Here is a table of points, one per row:
[-1.51 -0.66 -0.01 -1.14  1.6   1.18  0.72  0.51 -0.85 -0.6   2.1  -0.52
  2.09 -0.85 -0.25 -0.25  0.26  1.84 -0.17 -0.63 -0.08 -0.45 -1.44 -0.45]
[ 0.3  -0.83 -0.43 -0.51 -0.78 -0.53  1.01  1.3  -1.44 -1.23  0.16 -1.16
 -2.2   1.59 -0.66 -0.18 -1.07  0.28 -1.18  0.03 -0.12 -0.25 -1.03 -0.08]
[-0.85 -0.14 -0.81 -1.37 -0.48 -1.02  1.81 -0.66  1.9  -1.27 -1.93 -1.3
  0.57  1.21  2.18 -0.98 -0.41 -1.31  1.15  0.07  0.55 -0.32 -0.43 -1.32]
[ 1.32  0.21  0.04  1.22 -0.36 -0.1  -0.29  1.18 -0.98  0.83 -0.99 -0.86
  1.08  0.21  0.25  1.36 -0.08  0.6   0.47  0.64  1.96  1.56 -0.79 -2.63]
[-1.61 -0.95  0.89 -1.43  0.97 -0.08  0.41 -0.54 -0.13  0.1   1.37 -0.39
 -0.86  0.46 -1.01  0.27 -0.19 -0.31  1.52  0.83  1.57 -2.06  1.03  0.82]
[ 0.61  0.75 -0.7  -0.67 -0.15  0.33  0.8   1.09  0.41 -1.37 -2.31  0.13
  0.57  0.52 -0.77  1.1   0.57  1.68  1.65  0.2   0.15 -0.37 -0.88  1.77]
[ 1.67  2.31 -0.84  1.22  0.72 -1.4  -0.95 -0.71  0.08 -0.27  0.76  0.05
 -0.88  0.06 -0.09 -0.39  0.35 -0.81  1.34  0.2   1.06  0.85  0.62  0.35]
[ 1.37 -0.64  0.18  1.12  0.71  1.71  0.59 -0.94  1.33  0.44 -0.03 -0.91
  0.   -1.64  1.04  0.45  0.32  2.05  0.07 -0.4  -0.74  0.23  0.53 -0.2 ]
[-0.22 -0.72  0.92 -1.82  0.78  2.22  0.92  0.24 -0.7   1.6   1.19  0.06
  1.04 -0.61 -1.16 -0.31  0.36 -0.99  1.8  -1.03 -0.69 -0.99  0.51 -1.89]
[-1.15 -0.86  0.17  0.71  0.27 -1.65 -0.48 -0.39  1.13  1.01  1.04 -0.17
  0.73 -0.29  1.41  0.93  0.92  1.58  0.26 -0.54  0.21  0.44 -0.54  0.1 ]
[-0.71 -0.53 -1.26 -1.07  1.33 -0.4   0.94  0.43 -0.64 -1.45 -0.21 -0.27
  1.95 -0.35 -0.62  0.66  0.15 -0.8  -0.21 -2.01 -1.26  0.54  2.16 -0.08]
[ 2.24 -0.39 -0.62 -0.67  0.87 -1.15 -1.22 -0.9  -0.73 -0.2   0.52 -1.81
  0.76  0.9   0.93 -0.13  1.51  0.04  1.3   0.36 -0.63 -1.06  1.28  0.65]
[ 1.81 -0.44 -0.72 -1.43  0.09 -1.54  1.12  0.24  2.05 -0.58  0.98 -1.11
  0.38  0.6  -0.23  0.18  0.83  0.46 -0.21  0.18 -0.91  0.64  0.29 -1.49]
[-0.8  -1.37  1.22 -1.86 -0.44 -0.13 -1.1  -1.03 -1.04  0.91  0.47  0.03
 -0.48 -0.33  1.49  0.31  0.22  0.34 -0.31 -0.55  0.79  1.36  2.44  0.6 ]
[-0.38 -1.47 -2.3  -1.21  1.39 -0.46 -1.39 -1.76  0.49 -1.18  0.65  1.3
 -0.83 -0.54 -1.37  0.28 -0.64 -0.56 -1.35  0.09  0.29  0.2   0.08 -0.5 ]
[ 0.93  1.58  0.05 -0.16 -0.02  1.7   0.81  0.38  0.13 -1.01  0.68 -0.48
  1.03  0.62  0.14  0.76 -1.58  0.91 -0.24  1.51 -1.06 -0.16  0.01  0.24]
[ 0.19  0.32 -1.82 -1.46 -1.14  2.   -0.21 -0.57 -0.4  -0.27 -1.56  1.77
 -0.24  1.35 -0.32 -1.46  0.73  1.8   1.35  0.31 -0.57 -0.61 -0.88  0.  ]
[-0.86  1.15  1.89 -0.77 -1.71 -0.72 -1.61  0.64 -0.07 -2.14 -0.26 -0.02
 -1.3  -0.17 -0.3  -1.17 -1.43 -0.99  0.11 -1.84 -0.83 -0.01  0.26 -0.17]
[ 1.84  1.56  0.55  0.36  0.31 -1.12 -0.59 -1.01  0.42  1.31 -0.27  1.26
 -0.66  0.85  1.    1.94  0.65 -0.82 -0.58 -2.52  0.18 -0.98  0.36 -1.91]
[ 0.94  0.21 -0.8   1.67 -0.66 -0.19  0.22 -0.11 -1.1  -1.48  1.37  1.18
 -2.47 -0.67  1.23  0.38  0.3  -0.09  1.05  1.68  0.16  1.09  0.57 -1.79]
[-1.26  1.71 -1.2   1.32  1.77 -1.41  0.22 -0.73 -1.5   0.15  0.07  1.46
  0.19 -0.84  0.36  0.96  1.16 -0.86 -0.6   0.72 -0.29  0.43  0.48  1.27]
[ 1.17  1.79 -1.76 -1.09 -0.55  0.32 -0.46  0.93  0.76 -0.21 -0.32 -1.14
  1.18 -0.39  0.74 -0.47 -0.81 -2.26  0.1   1.03  0.24 -0.1  -1.5  -0.58]
[-1.77 -0.15  1.77  1.65  0.47  0.87 -0.67 -1.13 -0.57 -1.16  0.94 -0.95
 -0.58  0.29  1.33 -0.6   1.64  1.04 -1.9  -1.03  1.91  0.45  0.17  0.24]
[ 1.31 -1.53  0.8  -0.63  0.87 -0.89  0.83  0.12 -1.49  0.7   0.76  0.14
  0.05 -0.19 -0.36 -0.47 -1.66 -0.49  1.31 -2.53 -0.28 -0.09 -1.94  0.92]
[ 2.03 -1.83 -0.43  1.04  0.99  0.77 -0.83  0.    1.34 -0.33 -0.69 -0.09
  0.55 -0.33 -0.21 -0.42  0.5   0.43  0.46 -1.36  1.51  1.57  0.59  0.62]
[-1.31  2.2   0.74  0.12  1.5   1.14 -0.47 -0.7   0.16  1.4  -0.25 -0.44
 -1.58  0.87  0.52 -0.58 -1.84  1.53 -0.41 -0.15  0.52  2.09 -0.46 -0.11]
[ 1.    0.56 -0.69  0.44 -1.19 -0.61  0.63 -1.79  0.39 -0.3   1.35  0.96
  0.61  1.62  0.67 -0.31 -0.03 -2.09  1.05 -0.55 -1.76  0.13 -1.44  1.36]
[-1.37 -0.24 -1.06  0.36 -1.09  1.28  0.96  0.97  0.84  0.45  0.39  1.44
 -0.02  1.08 -0.77  0.96  1.29  0.92 -0.75  0.52 -1.76  1.1   0.2   0.65]
[-1.48 -1.72 -0.98  2.26  0.42 -0.85 -0.45  0.43  0.49 -0.06  0.4  -0.63
 -0.49 -0.05 -0.46  1.54 -0.49 -0.76 -0.42 -1.13 -0.25  0.16  1.86  0.33]
[ 0.33 -0.93  0.85  0.14 -0.4   0.53  1.33 -1.49 -0.46 -0.27 -2.36 -0.85
 -0.25 -2.49 -0.8  -1.01 -0.76 -0.36 -0.53 -0.84  0.08 -1.19 -1.38 -0.08]
[-0.76  0.93 -0.32 -0.92 -1.99 -1.91 -0.04  1.14 -0.8   0.36 -0.09  1.33
 -0.99 -0.61 -0.1  -1.39  0.03  0.58 -2.57  0.    0.17 -2.16 -0.26  0.46]
[-1.34  0.95  1.43 -1.43 -1.61 -1.58  0.15  0.96 -1.4  -1.    0.22  0.51
 -0.74  0.21 -1.46  0.46  0.09  0.57 -0.19  0.99 -0.62  0.13 -1.53  0.52]
[-0.4   0.44  2.35  0.28 -0.65  0.74 -0.05  0.74  1.77  1.62 -1.5   0.18
 -1.3  -0.61  0.28  1.35 -0.76 -0.43 -0.11  1.48 -0.04  0.67 -0.66  1.49]
[-1.05  0.52 -0.67  1.13 -0.05  1.4  -1.11  1.87  0.45  1.09 -0.23  0.26
  0.71  2.03 -1.43 -0.51  1.3  -0.62 -0.11  1.34 -0.87  0.78  0.54  0.3 ]
[-1.26 -0.76 -2.13  0.12 -1.67 -0.29 -0.83  1.28  0.94  2.07 -0.27 -0.24
  0.87 -0.6  -0.76 -0.09 -1.54  0.95  0.46  0.66  0.46  0.34 -0.07  0.7 ]
[-0.53  1.02 -1.28  1.16 -0.33 -0.83 -0.66 -0.26 -0.87 -0.2   0.66  0.67
 -0.71 -2.55  0.94  0.54  0.71 -0.34  1.5   0.05 -1.11  0.21  1.28 -0.19]
[ 0.4  -1.05 -0.91  0.3  -2.04  1.67  1.36 -0.77  0.29  1.15 -0.9  -1.46
  1.07 -0.39  1.67  0.34  0.68 -1.84  0.5  -0.77  1.71  0.8  -0.62 -0.75]
[-0.93 -1.2   1.1  -0.69  1.15 -0.65 -1.15 -0.61 -0.24  0.53 -0.24 -0.53
 -0.53 -0.74 -1.78 -1.16  1.89 -0.9  -1.7   0.19 -1.6   1.56 -0.4  -0.63]
[ 1.61  0.54  1.79 -1.59 -0.56  1.24  0.51  1.19 -0.11 -0.52 -0.77  1.96
  1.48  0.03  1.19 -0.04 -0.93 -0.17 -0.43  1.24  1.09  1.09 -0.59  1.66]
[ 0.29  0.54 -0.06  0.34  1.53 -1.39 -1.16 -0.69  0.31  0.26  0.18  1.62
 -0.05 -1.25  0.5   1.27  1.27 -0.88 -0.23  0.73  1.01  0.32  0.03 -1.36]
[-0.42 -1.17 -0.71  0.66  1.02  1.56 -1.39  0.84  2.15  0.44  1.73 -1.7
 -0.94 -0.24 -0.64  1.25  1.08 -1.06 -1.07 -0.48 -0.05 -0.9  -0.64  0.29]
[ 0.44  0.25  1.09 -0.32  0.82 -1.3   1.78  0.05 -0.59  0.85  1.01 -1.23
 -0.54 -0.71 -0.7  -2.89  1.11  0.33 -0.17 -0.45  0.8   0.61  1.56  0.06]
[ 1.01 -2.47  1.96  0.51 -1.28 -1.43 -0.52 -1.31 -0.35 -1.23 -0.79 -0.48
  1.32 -0.16  0.32 -1.16 -1.08  0.14  0.73  1.25 -1.8  -1.02 -0.42 -1.04]
[-0.81  1.28  0.44  1.61 -1.17  0.17 -0.58 -1.61  0.19  0.88 -0.97 -0.62
  1.25  1.47 -0.83  0.34 -1.54  0.58 -0.98  0.68  0.72 -0.41 -0.33  0.41]
[-0.04  1.31  1.05 -1.04 -0.89  0.27 -1.13  0.78 -0.95 -1.15 -1.27 -0.3
 -0.52 -0.04 -1.01  0.06 -0.22  0.05 -1.29 -0.01  0.37 -1.84  0.64 -0.1 ]
[ 0.78 -1.22  0.57 -0.95  0.45 -0.45  2.17 -1.7  -1.24  0.87  0.77 -0.18
  0.01 -0.48 -1.11 -0.1  -0.5  -0.92 -0.94  0.52 -0.26 -0.83  1.22  0.07]
[-0.66 -0.04  0.71  1.15  2.6   1.04 -1.15  2.14 -1.4   1.63 -1.66  0.25
 -1.69  0.45  2.58 -0.65 -1.11  0.57 -0.66  0.53 -0.63 -0.81 -0.25  0.33]
[ 1.06  0.06  0.41  1.85 -0.89  0.77  0.93  1.4   1.62 -0.58  0.5   2.42
  1.02  0.99  0.39 -1.37 -0.93  0.81  0.16  0.77  1.41 -1.37  0.07  0.86]
[-1.19  1.1  -0.48  1.52 -0.56  1.2   0.27  0.58  0.42 -0.62 -0.41  0.86
  0.34  0.68 -1.96  0.43 -0.31  0.57  0.97  0.05 -0.75 -1.35 -0.3   0.29]
Along one direction, these points spread out more than along any other. Take the direction at right angles to it along which they spread out most. Go by this last direction. Where along it does each point below lie, from 0 to 99? The average is 50, and the first point in the table lies past the average. One standard deviation of the points above along it is 16.
[ 1.32  0.21  0.04  1.22 -0.36 -0.1  -0.29  1.18 -0.98  0.83 -0.99 -0.86
  1.08  0.21  0.25  1.36 -0.08  0.6   0.47  0.64  1.96  1.56 -0.79 -2.63] 41
[-0.38 -1.47 -2.3  -1.21  1.39 -0.46 -1.39 -1.76  0.49 -1.18  0.65  1.3
 -0.83 -0.54 -1.37  0.28 -0.64 -0.56 -1.35  0.09  0.29  0.2   0.08 -0.5 ] 50
[ 1.17  1.79 -1.76 -1.09 -0.55  0.32 -0.46  0.93  0.76 -0.21 -0.32 -1.14
  1.18 -0.39  0.74 -0.47 -0.81 -2.26  0.1   1.03  0.24 -0.1  -1.5  -0.58] 62
[-0.22 -0.72  0.92 -1.82  0.78  2.22  0.92  0.24 -0.7   1.6   1.19  0.06
  1.04 -0.61 -1.16 -0.31  0.36 -0.99  1.8  -1.03 -0.69 -0.99  0.51 -1.89] 73
[ 0.4  -1.05 -0.91  0.3  -2.04  1.67  1.36 -0.77  0.29  1.15 -0.9  -1.46
  1.07 -0.39  1.67  0.34  0.68 -1.84  0.5  -0.77  1.71  0.8  -0.62 -0.75] 62
[-0.86  1.15  1.89 -0.77 -1.71 -0.72 -1.61  0.64 -0.07 -2.14 -0.26 -0.02
 -1.3  -0.17 -0.3  -1.17 -1.43 -0.99  0.11 -1.84 -0.83 -0.01  0.26 -0.17] 61
[ 0.94  0.21 -0.8   1.67 -0.66 -0.19  0.22 -0.11 -1.1  -1.48  1.37  1.18
 -2.47 -0.67  1.23  0.38  0.3  -0.09  1.05  1.68  0.16  1.09  0.57 -1.79] 36
[ 0.29  0.54 -0.06  0.34  1.53 -1.39 -1.16 -0.69  0.31  0.26  0.18  1.62
 -0.05 -1.25  0.5   1.27  1.27 -0.88 -0.23  0.73  1.01  0.32  0.03 -1.36] 32
[-0.42 -1.17 -0.71  0.66  1.02  1.56 -1.39  0.84  2.15  0.44  1.73 -1.7
 -0.94 -0.24 -0.64  1.25  1.08 -1.06 -1.07 -0.48 -0.05 -0.9  -0.64  0.29] 33
[ 0.61  0.75 -0.7  -0.67 -0.15  0.33  0.8   1.09  0.41 -1.37 -2.31  0.13
  0.57  0.52 -0.77  1.1   0.57  1.68  1.65  0.2   0.15 -0.37 -0.88  1.77] 56
[ 0.33 -0.93  0.85  0.14 -0.4   0.53  1.33 -1.49 -0.46 -0.27 -2.36 -0.85
 -0.25 -2.49 -0.8  -1.01 -0.76 -0.36 -0.53 -0.84  0.08 -1.19 -1.38 -0.08] 76
[-0.8  -1.37  1.22 -1.86 -0.44 -0.13 -1.1  -1.03 -1.04  0.91  0.47  0.03
 -0.48 -0.33  1.49  0.31  0.22  0.34 -0.31 -0.55  0.79  1.36  2.44  0.6 ] 47
[ 1.61  0.54  1.79 -1.59 -0.56  1.24  0.51  1.19 -0.11 -0.52 -0.77  1.96
  1.48  0.03  1.19 -0.04 -0.93 -0.17 -0.43  1.24  1.09  1.09 -0.59  1.66] 58
[ 1.31 -1.53  0.8  -0.63  0.87 -0.89  0.83  0.12 -1.49  0.7   0.76  0.14
  0.05 -0.19 -0.36 -0.47 -1.66 -0.49  1.31 -2.53 -0.28 -0.09 -1.94  0.92] 78
